Look-ups in named tables: a row name and a column name give one cell, copied from the table.

Mep
        Disuput  Butusa   Ferer   Rulal   Lalog   Tuvun
Neniva    13636  -35144  -38545   23864    3526   31377
Gegaro   -14110  -17300    7859  -23132  -18016  -28807
Lume      -8006  -25160  -21583  -38581  -40352   21068
Fub      -43888  -42778   44723  -54075  -11049  -32725
Narisu   -15312   18219  -87780  -47189  -18653  -22026
Gom       -5349   -6148   -5200  -34554  -40108  -18851
Gutuki    -1069  -80194   -5730   34409  -16844   36436
Foz         865  -54980   70656  -34871    1189  -35970
Bon       36449    8275  -51068  -21604  -29502  -40980
Pav       -3832   19252  -37915   29606  -38906  -57595

Disuput of Pav = -3832
Butusa of Foz = -54980
Disuput of Gom = -5349
Lalog of Gom = -40108
Ferer of Bon = -51068
Tuvun of Gom = -18851
Row with the largest Lalog: Neniva

Tapap.csv
,Dulu,Tigubog,Dete,Ramazi,Lovoz,Dob,Relap,Neret,Dol
Lisal,65,98,110,67,61,109,92,6,114
Digazak,87,157,40,133,99,172,51,121,120
Gub,111,124,116,108,98,190,77,178,132
Lok,127,164,114,139,153,110,175,99,150
Mudeg,206,148,145,79,124,105,127,114,94
Ler,57,97,39,107,131,74,62,124,114
Dozefo,51,81,147,46,15,62,100,100,105
Zikazel,43,51,119,124,146,50,74,72,114
Tibov,207,120,132,75,121,129,155,149,82
Nupoden,125,108,141,72,58,187,112,124,121

What is the Neret of Gub in Tapap?
178
What is the Neret of Tibov in Tapap?
149
What is the Dete of Tibov in Tapap?
132
What is the Tigubog of Digazak in Tapap?
157
What is the Lovoz of Lok in Tapap?
153
What is the Ramazi of Dozefo in Tapap?
46
What is the Tigubog of Dozefo in Tapap?
81
What is the Lovoz of Tibov in Tapap?
121
What is the Dob of Gub in Tapap?
190
What is the Ramazi of Nupoden in Tapap?
72
What is the Dol of Dozefo in Tapap?
105
What is the Relap of Gub in Tapap?
77
What is the Dete of Lok in Tapap?
114
What is the Dete of Gub in Tapap?
116
What is the Relap of Lisal in Tapap?
92
What is the Ramazi of Gub in Tapap?
108
What is the Lovoz of Zikazel in Tapap?
146
What is the Dob of Dozefo in Tapap?
62

Nuvoba:
         Seb  Fusadiz
Tiv      179       74
Bupo     196       70
Samona   186       67
Nas       98      190
Fidam     85      189
Fomema   180       73
Sukup     70      183
Lub      154       87
Sofemon   91      188
Keguv     48      196

What is the Seb of Nas in Nuvoba?
98
What is the Seb of Fomema in Nuvoba?
180
What is the Seb of Samona in Nuvoba?
186
What is the Fusadiz of Samona in Nuvoba?
67
What is the Seb of Keguv in Nuvoba?
48
What is the Seb of Sofemon in Nuvoba?
91
What is the Fusadiz of Tiv in Nuvoba?
74
What is the Fusadiz of Bupo in Nuvoba?
70
What is the Fusadiz of Lub in Nuvoba?
87
What is the Fusadiz of Keguv in Nuvoba?
196
What is the Fusadiz of Sofemon in Nuvoba?
188
What is the Fusadiz of Nas in Nuvoba?
190
What is the Fusadiz of Fomema in Nuvoba?
73
What is the Fusadiz of Sukup in Nuvoba?
183
What is the Seb of Lub in Nuvoba?
154
What is the Seb of Tiv in Nuvoba?
179
What is the Seb of Fidam in Nuvoba?
85
What is the Seb of Sukup in Nuvoba?
70

Koruzaz.tsv
	Lasem	Rulikes	Tad	Mek
Bomiz	0.982	0.930	0.484	0.533
Roki	0.923	0.899	0.481	0.548
Zuso	0.839	0.960	0.387	0.652
Kolem	0.632	0.796	0.238	0.669
Butigeg	0.943	0.700	0.291	0.410
Rir	0.968	0.926	0.380	0.565
Nad	0.999	0.770	0.421	0.373
Buser	0.938	0.797	0.380	0.539
Pogeda	0.709	0.776	0.427	0.601
Mut	0.884	0.985	0.478	0.591
Fazer	0.596	0.511	0.415	0.431
Fizikev	0.700	0.698	0.305	0.511

What is the Tad of Fizikev in Koruzaz? 0.305
What is the Tad of Pogeda in Koruzaz? 0.427
What is the Mek of Rir in Koruzaz? 0.565
What is the Mek of Mut in Koruzaz? 0.591
What is the Mek of Pogeda in Koruzaz? 0.601
What is the Tad of Nad in Koruzaz? 0.421
What is the Lasem of Zuso in Koruzaz? 0.839
What is the Lasem of Buser in Koruzaz? 0.938
What is the Lasem of Bomiz in Koruzaz? 0.982
What is the Rulikes of Mut in Koruzaz? 0.985
What is the Rulikes of Butigeg in Koruzaz? 0.700
Row with the largest Rulikes: Mut

Table Zuv
         Bivesek   Ror  Vorama  Batu  Gasatod  Tarov  Gekaga
Mam         0.53  0.55    0.15  0.41     0.45   0.80    0.50
Lamamu      0.45  0.47    0.15  0.54     0.64   0.68    0.41
Rotup       0.46  0.42    0.52  0.63     0.77   0.43    0.36
Ses         0.45  0.45    0.27  0.59     0.70   0.55    0.36
Faz         0.48  0.45    0.77  0.63     0.70   0.19    0.43
Tal         0.48  0.45    0.77  0.63     0.64   0.19    0.46
Bulav       0.50  0.52    0.15  0.46     0.51   0.80    0.46
Gudimu      0.48  0.45    0.65  0.63     0.77   0.31    0.41
Deforif     0.46  0.42    0.40  0.63     0.77   0.43    0.36
Foguzig     0.57  0.57    0.15  0.37     0.38   0.92    0.53
Regok       0.48  0.45    0.77  0.63     0.70   0.19    0.43
Bizo        0.53  0.55    0.15  0.41     0.45   0.80    0.48

Vorama of Gudimu is 0.65
Gekaga of Mam is 0.50
Gekaga of Bizo is 0.48
Gekaga of Gudimu is 0.41
Gekaga of Rotup is 0.36
Bivesek of Rotup is 0.46
Gekaga of Ses is 0.36
Batu of Faz is 0.63
Batu of Lamamu is 0.54
Row with the largest Bivesek: Foguzig

Table Deligip
	Bigi	Sir	Pogukop	Dabavar	Fef	Didasek	Koduluk	Pil	Beg
Zilage	93	68	124	140	201	182	123	173	141
Raref	109	141	125	132	174	213	128	155	124
Vuku	95	100	123	135	191	200	123	166	132
Relan	144	221	153	147	82	174	159	170	140
Zag	217	99	163	155	121	72	187	184	170
Kuzok	202	56	141	147	184	95	156	181	150
Bugo	93	91	120	135	196	201	122	168	132
Liku	196	185	158	143	160	149	163	99	136
Duzin	114	53	143	151	200	143	134	161	154
Vog	113	55	142	150	198	145	134	162	154
Bon	182	177	148	136	192	181	149	83	117
Gosatom	211	68	143	147	175	93	162	178	150

What is the Didasek of Liku in Deligip?
149
What is the Sir of Kuzok in Deligip?
56
What is the Pogukop of Kuzok in Deligip?
141
What is the Fef of Relan in Deligip?
82
What is the Pil of Relan in Deligip?
170
What is the Sir of Zag in Deligip?
99
What is the Fef of Vog in Deligip?
198
What is the Koduluk of Raref in Deligip?
128
What is the Dabavar of Bon in Deligip?
136
What is the Fef of Bugo in Deligip?
196
What is the Dabavar of Kuzok in Deligip?
147
What is the Dabavar of Zilage in Deligip?
140
What is the Pil of Liku in Deligip?
99
What is the Bigi of Raref in Deligip?
109
What is the Pogukop of Vog in Deligip?
142

